Rows are one point carried round by a steady rotation, each followed by how many steps it has turned.
The counts run from 0 to 493.
[ -1  -2 -29  36  14 -12  -3 -32  12   8  19 -16   5  19 -10 -11  11 -11
   2   0  14 -15 -47 -17   3  -1 -36  35  13 -24 -23  16 -15  -6   3 -17
 -17  17] => 283
[ -8 -16  16  15  21 -12 -23 -11  18  22   2  22  -7  -2 -26   2 -14   7
  22 -17  18 -25 -17 -39 -12  13 -29  18  27 -38  -9  18  -5 -12  -9  13
  -3 -14] => 136
[-49 -11   9   0  -8 -16  13 -12  23  -4  17  13 -23  19  -3   1 -18 -12
 -40 -10   6   1  -2   2  30   1 -25  -5 -33  14  17  12  18  12   1 -20
  19  33] => 166
[  2  13  10  -7  11   8  -4 -13  -5  14  37  19  10 -15  12  -4 -44 -14
 -38  27 -14  -2  -3  20 -19  18   1  10 -10   4  30  14  22  11 -50 -13
  17   2] => 308
[  2 -15  -6   2   2  11  -8  -6  17  -6 -26  43 -35  -6 -18  13 -43  14
  -4  20   1   7  16  19 -13  -9 -10 -14   3 -11  14  28   7   1 -39  -4
  -1 -33] => 388
[-58   4  -2 -18  -9 -10   0   1  15   2   1  14 -11  15 -16 -18  -7  -4
 -17 -13 -22   0  -9  13  -1  14 -33 -17 -44 -24  18  26  25  28 -27 -11
  20  11] => 244
[  4  10  15 -13  13  19  -9  -8  -7   3  15  31  -5 -19  14  11 -54 -14
 -40  27 -22   7   5  17  -5  16   5   2  -1  10  28  12  16   0 -52 -14
  18  -2] => 309
[-12   3  -3  12   8  -3 -14 -13  17 -17 -31  19 -10   4 -13  10 -12 -17
  -2  -3 -29  23  -7  68   5 -11   9 -35 -13   2  29  -7  -2  32 -34  -7
  -2   7] => 248
[ -2   2 -13  13   6  32 -10  -8  -5 -38  17  15 -30  27   6 -22 -19   1
 -24  36  -9   8 -15 -22  47  17 -12 -13 -22  14  30   9  -2 -18   7 -19
  15   0] => 25
[-10 -20  22  21 -15   7 -24   2  -2  13 -40  -3 -21 -37 -29 -24  -7  -4
 -13  -4   6   7 -24  30   0  -6 -32  12  14 -39   8  -2  11  25  -9  12
 -11  34] => 50
[ 26  29   3  11  30  -1 -31 -11 -18 -17  12   8  -5 -16  15  -7 -21 -23
   1  -1  -3   2 -50   9  34  19 -22 -15   3 -18 -30 -15  -6  28 -10  -7
  -6   2] => 432
[ 35 -19  15   1  32   7 -12 -16  12  -3  19   3   4  41  -2  16  -5 -32
   8 -13 -16  -8 -28 -24  42   8  -8  13  -9  10  28   3   0  -7  15 -31
   4  13] => 417
[-13 -25 -16  23  -8  23 -19  -8  -3  18 -25   8 -22 -40 -29 -35   7   0
   6  11 -28   5 -26 -15   8  -4 -12  14  23 -36  19  20  -3 -12   2  17
   0  24] => 127
[-20   7  29  21  29  11   1 -20   8  14  24  -1  -8  45   2 -17  -4   1
 -14  18  33 -16  -5 -23  22 -13  -8  12 -18 -35  30  -1  -1   3 -15 -18
 -29   9] => 484
[ 19 -10  -5  20  24  14 -16 -32   5  40   5  -1  18 -21 -12 -10   3 -28
  19  -1 -27   5 -29  -4 -12  -7   2  30  23 -39  25  24  -1  -1 -16  -6
 -13  16] => 130
[ -8   2 -20  10   6  -2  -3 -11 -13   5  29 -11  20   0  23  -9  -4 -19
 -22   9  -7 -29 -54   6  18  26 -32  28   6  10 -29  13   2  10 -11  -7
   9  27] => 361
[ 19 -13 -40  30  25   8  -8 -14   9 -17  14   5  -9  21  -5  38 -28   0
   6  16   3 -14  27   4  20  -4 -15  11 -16  18   5 -10  15   5  15 -52
  11  20] => 86
[ 16 -32 -16   9  10 -17 -30  -9  20   0 -14  29   4 -10 -25  26  -9 -24
  14 -24 -51   9   8   9  19  20 -13  -4  44  -7   2  15  -9 -10   2   2
  15  14] => 63
[-21 -18 -10  13 -13   2 -16  -2  22   3 -30  45 -31  -8 -22   3 -36  19
   7  20   9   2  23  17 -12  -3 -24  -7   7 -21   6  35   2   2 -38  -2
   1 -29] => 389
[ -7  16  16  -1  -3 -23 -16  -7 -14 -10  39   3 -15   2  -5 -19 -25 -11
 -38  -6 -10 -34   7   3   9  13 -23  -4  -6 -37 -31  -8  15  23 -17 -10
  -2  47] => 299
[ -1  -3   1   5  16   4 -14 -14  12  27  22   2  14  42   6  -6   7 -30
  22 -19   7  -9 -17 -28  40  21 -22  30   0  -7  34  -1 -18  -2   8 -21
  -5  28] => 415
[ 28  -5  -5  -8   3   6 -12  -9 -18  11  20 -16  18 -24  10   3 -34 -10
 -22   4   1 -36 -41  21  -7  18 -30  16 -11 -15 -15  -1  34  32  -3 -21
  17   7] => 439
[-41 -19   0   8 -26  -7 -16  -7  36   2  -4  15   3   5 -21 -23   4   2
  -4  -2  24  14  -6  52   1  -4 -13 -13  -2   0  29   2   4  44 -27   4
 -26  -7] => 251
[ -3 -57   6   3 -44  12 -39  -5  17   5  -4   4 -13 -13 -17 -40 -28  -5
  15  -7  11   0  -5  21  23   5   3  -4  16 -21   4   5  -9  21  19  12
  -6  11] => 119
[-17   2 -10 -14   8   2 -16   1  19   7   2  23  -9   0 -30 -14 -13  -6
  39  -1 -32 -36 -19  12 -26  -9  17  -7 -28  -8  30   1   1  30 -43   1
  10   1] => 323
[ 19 -14  -5   5  34   6   9 -19 -13 -12  26  -2   4 -11  27  14 -27 -24
 -31   9 -24 -12 -48  16  26  -1 -10  11   8  13 -34  16  14   6  -7 -14
   9  24] => 363
[  0  15 -27   3  17  -9  -5  -2  -8   2  21  15   5  12  14  31 -26 -28
 -12   1 -23  -2  15  17  31  30 -16   5 -16  22  19  -6   7  12 -12 -40
  26  38] => 162
[  7   0  20  11  31   2 -18 -22 -12 -17  16  35 -30 -18   7  25 -44 -13
 -29  19  11  26  16   5  28  -2 -14  -6 -18   2   5   7  20   9 -14 -28
   3  -1] => 233
[ 23   5   3  -2 -17  20  -8  -2   9 -49  -4  14 -32  27 -11 -10 -25  -6
 -37  19   8  15 -19  17  32  13 -27 -28 -20  -1  21   1  -1  17 -10 -19
  -5 -14] => 102
[ 14 -40 -22  -1  15  18 -20  -8  22 -19  28  23 -14  28 -11   8 -25  14
  36  12 -17 -34  34  -6  24  -9  15 -19   7  10   9   6  10  -5  -5 -21
 -11 -15] => 472
[ 24 -38  -4  47  19  20 -12 -18  23  16  -7   9   4   7  -7   2 -25  -3
  23 -13  -6 -16 -17   2  17   8  30 -26  27  -9  24 -15 -26 -11  21   4
  13  -8] => 271
[  6  11   7  19  35 -27 -25 -24   4   4  18  23   2  25   7  11 -17 -19
  20 -13  -9 -29 -14 -14  16  21  -6  23  36  -2 -39   5 -28  -7 -23  -2
   2  22] => 215
[ 20 -15 -11  23  17   6 -11 -23   7  20  15  -9  34  17 -13  -5   5  -6
  -5   8 -14 -35 -38 -13 -16  23  -9  38  34 -15  16  13 -13 -21 -22  -1
   1   9] => 207
[ 18 -10   3  -3  26   9 -16 -12  15  13  27   7  11  42   2   9   2 -34
  16 -17  -7 -15 -26 -18  44  13 -10  28  -6  -4  33   6 -15   1   8 -28
  -6  18] => 416
[ 24   4 -38  24  37   2  -6 -12  -1  -4  17  11 -11  19  -5  35 -28  -7
  13   6   2 -29  15   0  22   0 -15   6 -12  14   3 -20   3   6   3 -49
   3  19] => 85
[-30 -13 -28  10  -1  -9 -14 -19  37  29  14  31 -16  18 -12   6 -13   6
  43  -6  20 -28  24   3   5 -14  -9  19  24  -4  -3  20 -20  14 -24  -7
 -19   3] => 468
[ 13 -19   0  27  36 -14  -9 -27  22 -18  17  26 -11  -8 -47  21  -5   8
   5  -2 -40 -37 -19  -9 -11 -11  10 -14  22  16   1  -8  10 -12 -21   9
  10  -5] => 70
[-12  21 -22  -1 -39  10  -3  11  12  -2 -16  -1 -16  24  -9 -25 -23   2
 -17  15  14 -18 -41  21   3  20 -42  12 -26  -4  16  12 -13  25 -27 -11
   0   6] => 105
[-22 -42  -3   4  -4 -32 -18 -22  36   6  32  10  -1   3 -46  -2  20  -9
   2 -31 -18 -16  -2 -13  -2   2 -25  14  26 -10  -7  23  15  -3   0   6
   1  20] => 66
[  5 -34  12 -18 -42  10 -27  -8  11  24  27  -7   7 -13 -19 -48 -19 -10
  14 -13   2 -29 -16   0   2  11   9   1  12 -31  17   4   6  25   3  13
  -6  13] => 121
[-16 -30   2  18   1 -15 -24 -13 -16 -31  18   9  -3   6  15 -13 -21  -2
 -31   6  -6  10  27  12  34  21 -23 -13  15  -7 -44  16  21   4   9 -13
   4  25] => 296
